One turn sends every row of this set to another row. A few are shown first. Where does it send the rows asked after them?
feru: [ 14.1 -16.6   3.7  18.6  -4.7   0.4   7.0  10.1   2.9   1.4 -13.5 -12.8
   1.8   8.0 -13.7 -17.6   0.9  -8.3 -11.7 -16.9   7.9  10.7   2.0   5.5
  13.0  -1.3   2.7  10.0  -5.7  10.8  16.9  -4.6 -10.9 -20.1   3.3   2.5
  32.5 -12.2  10.0   4.1   5.9   4.2]
pebe: [  9.6  15.0  18.1  -1.3   7.2  38.5 -13.9  -5.4  -0.1  -7.0 -15.5  -5.8
  -4.5  -5.0  -4.9   2.1   3.0 -11.3   8.0   7.7 -17.5   1.7   0.4  -9.0
  15.2   6.7   7.2  -5.9  -9.6  -5.3  11.7   6.8 -24.5   1.4  -1.8   1.1
  12.3   0.0   3.5  -9.1  11.1 -17.2]
foz: [-19.0   2.7 -39.8  -6.1   6.2 -10.9   3.2  -2.3  -6.2  -7.3  -4.7  16.8
  10.1  -4.4   6.9  23.6  -7.1  13.8  11.7   3.0   4.0  -9.1   6.7  -4.4
 -16.4   6.5  -2.4   5.2   8.2  -4.3  -6.6 -21.9  25.8   0.9  -9.0  -5.8
 -12.6  10.2 -18.9 -12.9  -3.5  10.4]
Lilil: [-21.9   1.2 -30.5 -16.6  -1.8 -10.3  -7.5  -9.8 -11.9  -7.8   5.5   7.9
  10.0  -0.5   9.6  18.0  -4.6   6.2   9.0   1.6   1.0 -13.9   3.1   2.6
 -20.7   9.8   4.0  -1.9   9.3  -0.1 -14.9 -21.7  26.1   7.7  -2.4  -0.6
 -14.5   9.2 -18.1 -13.1  -3.8   8.7]
rese: [-20.3   2.4 -41.7  -6.0   5.0 -10.1  -0.9  -6.1  -8.8  -8.1  -5.5  15.0
  10.9  -2.7   9.1  23.8  -5.8  11.5  11.2   2.2   5.4 -11.2   6.9  -4.9
 -15.3   7.4   0.4   4.4  11.6  -0.1  -5.0 -23.2  23.1  -1.1  -6.4  -4.2
  -9.6   6.0 -17.2 -15.2  -1.6   9.3]
viz: [-19.7   3.4 -42.8  -3.6   4.2  -9.3  -0.2  -3.4  -7.2  -9.5  -6.2  16.3
  10.6  -1.8   9.3  25.7  -5.8   9.3  11.2   1.4   5.6 -12.0   6.5  -1.9
 -16.5   8.7  -0.3   5.4  11.5   1.2  -5.1 -23.2  21.3  -1.8  -7.2  -6.1
  -8.0   5.8 -18.5 -13.8  -0.1   9.6]
vogiv: [-20.4   1.2 -40.2  -7.1   5.6 -10.2  -0.6  -4.7  -8.5  -7.2  -4.4  15.2
  10.7  -3.5   8.3  23.2  -6.5  12.9  11.3   3.3   5.6 -10.0   6.0  -5.6
 -15.5   6.5  -1.1   4.2   9.9  -2.7  -5.9 -23.0  24.9   0.5  -7.6  -4.4
 -12.3   7.3 -17.1 -14.1  -3.3   9.0]
sedeg: [  8.8 -20.8   3.8  11.9  -5.0   2.4  -3.6  -4.6  -4.4   4.3  -9.7 -18.7
   1.9   9.6 -11.4 -21.3   4.5  -3.3 -11.7 -11.9   9.2  10.0   3.8  -4.0
  19.3  -4.8   7.6   6.8  -2.3  11.2  19.1  -4.7  -7.3 -17.8   6.7   9.7
  27.1 -19.8  15.5  -2.4   4.3   2.2]
bonu: [  8.6  12.5  20.6  -6.9   9.3  37.5 -13.3  -8.8  -0.9  -4.0 -12.6  -7.3
  -4.9  -6.7  -6.8  -0.1   2.9  -5.9   8.3  11.1 -17.3   4.5   0.1 -13.6
  17.7   3.4   6.4  -7.4 -13.2 -10.3  10.6   7.8 -20.1   4.8  -2.8   3.3
   6.1   2.2   5.3  -9.1   7.3 -17.8]
Zon: [ 14.1  -2.4  26.9  11.5  -2.7 -16.9  17.7   1.6  -1.3   8.7  -3.9   4.8
  -9.7   3.0  -4.4 -24.3  21.4  -5.2 -19.8  10.2   8.2  -5.6 -19.7  -3.0
  22.2   3.5  -2.6  -2.7  -3.8  -2.4  -8.1  11.1  -8.3  -0.4 -15.9  10.0
  -6.6   0.5  20.4  -3.7  -3.7  -8.2]
lef: [ 10.5  -2.1  22.5  13.0  -7.8 -12.9   8.6  -4.9  -6.1   4.3  -6.2   2.6
  -8.4   7.9  -0.1 -22.7  24.4 -10.6 -21.1   8.9  10.0 -12.3 -18.4  -3.1
  23.5   5.7   2.0  -2.6   3.4   7.6  -4.9   9.2 -13.7  -4.4 -11.8  12.3
   1.8 -10.0  22.1  -8.3   2.5  -9.3]
puze: [-18.8   4.1 -41.9  -2.9   4.9 -10.5   2.6   0.3  -5.5  -8.9  -6.5  17.2
   9.7  -3.2   8.5  25.7  -7.5   8.5  11.2  -0.2   4.7 -11.1   6.6  -1.4
 -17.9   9.4  -1.5   6.0  10.2  -0.2  -6.0 -23.2  21.7  -1.2  -8.3  -7.5
  -7.3   8.3 -18.8 -12.8  -0.9  10.1]
gobo: [-21.5   2.8 -32.5 -13.0  -4.0  -9.0  -9.0  -7.0 -11.5 -10.1   3.2   8.7
  10.3   2.0  11.3  20.3  -3.5   1.4   7.9  -1.2   1.6 -16.4   3.7   6.2
 -21.3  12.5   5.3  -0.9  11.3   4.5 -14.4 -22.3  22.5   4.6  -0.8  -2.8
  -8.9   6.8 -18.5 -13.6  -0.2   8.0]
Letu: [ 15.3   0.6  22.9  18.7  -6.9 -16.0  18.6   8.3   0.7   3.2  -8.8   7.7
  -9.3   5.9  -3.1 -20.8  20.4 -14.8 -20.4   3.7   9.2 -10.4 -20.0   4.6
  18.8   8.5  -2.0  -0.3  -0.9   5.8  -7.0   9.8 -15.7  -5.1 -15.9   6.1
   4.5  -2.2  17.3  -2.5   3.1  -7.2]
sonam: [ 12.5   0.3  22.0  17.2  -9.1 -13.7  12.3   1.3  -2.5   2.5  -8.2   5.5
  -8.5   8.0  -0.6 -20.7  23.1 -15.0 -20.4   5.2   9.8 -12.8 -18.8   1.9
  20.9   8.4   0.7  -1.0   3.1   9.2  -4.8   8.7 -16.5  -6.0 -12.7   8.8
   6.4  -7.7  19.6  -6.5   5.1  -7.7]
buvov: [-17.2   4.9 -31.1  -8.7  -1.8 -11.7   1.5   3.8  -5.2 -10.5   1.4  12.6
   8.5  -1.1   8.5  21.6  -7.1   0.0   8.9  -4.6  -0.5 -14.2   2.8  11.4
 -25.2  14.1   0.6   0.5   6.6   0.8 -17.3 -21.8  22.7   4.8  -4.3  -7.3
  -8.7  14.8 -22.2  -7.7  -1.4  10.1]
lepeg: [ 17.1 -20.2  12.4   9.8   5.5  -5.3  19.9  13.4   8.3  11.9  -8.2 -12.9
  -0.3  -1.6 -21.4 -24.0  -2.9   8.6 -10.7 -10.3   4.7  21.9   0.3  -1.1
  14.7  -9.4  -4.5   7.3 -17.5  -9.3  10.5  -2.8   2.0  -9.8  -3.7   2.6
  11.1   2.7   9.2  10.0  -7.1   5.3]
vani: [-18.6   3.8 -41.0  -4.2   6.3 -11.3   3.9   0.8  -4.9  -7.6  -6.2  17.2
   9.1  -4.9   7.2  24.4  -7.6  10.7  11.3   1.0   4.4  -9.4   6.4  -2.1
 -17.3   7.8  -2.0   5.7   8.6  -2.7  -7.3 -23.1  23.5  -0.3  -9.2  -7.1
 -10.6  10.5 -19.2 -11.7  -2.5  10.0]
bul: [-18.0   3.2 -28.9 -12.5   0.8 -12.7   1.5   2.4  -5.3  -7.3   3.5  11.6
   8.5  -3.4   7.2  19.1  -7.3   4.9   8.8  -1.4  -0.8 -11.3   2.0   8.4
 -24.5  11.6   0.0  -0.6   4.6  -4.4 -18.5 -21.9  26.4   7.7  -6.2  -6.0
 -14.9  17.2 -21.9  -7.2  -4.7  10.3]
Dez: [ 12.3 -24.2  12.4   2.1   4.2  -2.9   8.7  -1.4   0.4  14.2  -3.9 -18.7
   1.0  -0.3 -18.7 -27.9   0.0  14.1 -10.2  -4.1   6.5  20.5   1.1 -10.8
  20.2 -13.0  -0.3   4.9 -13.5  -9.0  12.7  -2.1   5.4  -7.8  -0.8  10.2
   6.3  -4.6  14.5   3.4  -8.8   2.7]
boro: [ 11.0  -3.6  26.0   9.5  -4.7 -14.8  11.4  -4.6  -5.0   7.3  -3.9   2.2
  -8.6   5.1  -2.4 -24.8  23.5  -5.5 -19.5  10.6   9.6  -8.5 -19.2  -5.6
  23.2   3.6   0.3  -3.5  -0.8   1.9  -6.6  10.4  -9.7  -1.4 -13.3  12.7
  -4.6  -5.5  22.1  -7.4  -1.8  -9.3]
Taben: [ 18.4 -16.2   7.6  18.3  -0.3  -3.6  19.1  19.4   9.2   5.5 -12.7  -9.9
  -0.2   2.4 -19.3 -19.7  -2.5  -3.0 -11.5 -16.5   5.9  16.7   0.4   6.7
  11.6  -2.9  -3.0  10.5 -12.5  -0.2  12.0  -3.8  -6.4 -16.0  -2.2  -1.6
  24.7  -0.6   6.8  10.5  -0.2   5.8]
ziga: [  7.4 -24.5   8.2   3.1  -0.6   1.4  -2.5 -10.5  -6.2  10.6  -4.9 -21.1
   1.9   5.8 -14.3 -25.9   3.6   8.5 -11.3  -5.7   8.5  15.0   2.9 -11.8
  21.4 -10.1   5.5   4.4  -5.4   2.1  16.7  -3.2   0.3 -11.8   5.2  13.5
  14.2 -15.1  18.1  -3.9  -3.6   0.8]
lubo: [ 12.6  17.1  18.1   2.5   7.4  37.4  -8.1   2.5   4.4  -8.8 -17.2  -3.0
  -5.8  -5.6  -7.3   3.1   1.1 -14.3   8.0   4.2 -17.7   2.5  -0.5  -4.2
  12.3   8.0   4.9  -3.8 -12.1  -5.3  10.1   6.3 -26.6   0.5  -4.1  -2.8
  15.5   3.8   0.8  -5.6  12.8 -15.9]
Vobin: [-19.6   2.3 -28.4 -16.5   0.5 -11.9  -2.1  -4.4  -8.8  -5.8   6.0   9.4
   9.6  -2.7   7.6  17.9  -5.5   8.6   8.8   0.9  -0.5 -11.5   2.5   4.1
 -22.0   9.3   1.8  -1.5   5.6  -4.6 -17.2 -21.7  28.1   9.2  -4.5  -3.2
 -18.1  14.2 -19.2 -10.1  -5.7   8.2]
seni: [ 15.8  -0.7  25.7  15.6  -4.3 -17.1  22.0   8.2   2.0   6.2  -7.0   7.4
 -10.5   2.7  -4.9 -22.7  20.1  -9.7 -20.2   6.2   8.2  -6.7 -20.4   2.3
  19.2   5.6  -4.0  -0.9  -4.0   0.1  -8.6  10.4 -11.8  -2.4 -17.0   6.6
  -1.5   2.0  17.7  -1.0  -1.1  -7.3]
tib: [ 11.0  13.1  22.4  -6.6  11.5  35.8  -6.9  -3.4   2.6  -1.9 -12.6  -5.7
  -5.6  -9.9  -9.4  -1.5   0.5  -2.2   8.6  11.1 -19.2   7.9  -0.9 -12.6
  16.1   2.0   3.5  -6.4 -16.4 -16.6   8.1   7.3 -17.3   7.8  -4.9   1.1
   1.5   8.0   3.0  -5.8   4.1 -17.0]
Tevad: [ 14.1  15.3  22.7  -2.6  12.2  33.9  -1.5   4.5   6.8  -2.9 -14.2  -3.1
  -6.5 -10.6 -10.9   0.4  -1.2  -5.4   8.6   7.8 -19.6   8.5  -1.9  -7.6
  13.3   3.7   1.3  -4.8 -18.4 -16.7   7.2   7.8 -19.5   5.9  -7.1  -2.8
   4.2  12.0   0.3  -2.2   5.4 -15.8]
fase: [-19.4   4.8 -32.2  -9.3  -3.3 -10.4  -4.9  -1.1  -8.4 -11.8   1.1  11.1
   9.6   1.3  10.2  22.2  -5.6  -1.4   8.6  -3.9   0.9 -16.8   3.3  10.7
 -23.9  14.2   3.5   0.6  10.2   4.9 -15.7 -22.9  20.5   3.4  -2.3  -5.3
  -5.8  10.2 -20.9 -10.8   1.0   9.8]
zelu: [ 14.5  17.1  20.6   1.6  10.1  35.0  -1.6   7.6   7.8  -6.5 -17.2  -1.7
  -6.5  -8.6  -9.8   2.9  -1.7 -11.4   7.9   4.8 -18.8   5.8  -1.6  -3.2
  11.0   7.2   2.3  -3.4 -16.8 -11.2   8.5   7.1 -24.1   3.0  -6.2  -5.1
  11.2   9.8  -1.2  -1.8   9.2 -14.7]

bonu moves to pebe
Taben moves to lepeg
Vobin moves to Lilil
Now find these:
seni moves to Zon
foz moves to vogiv

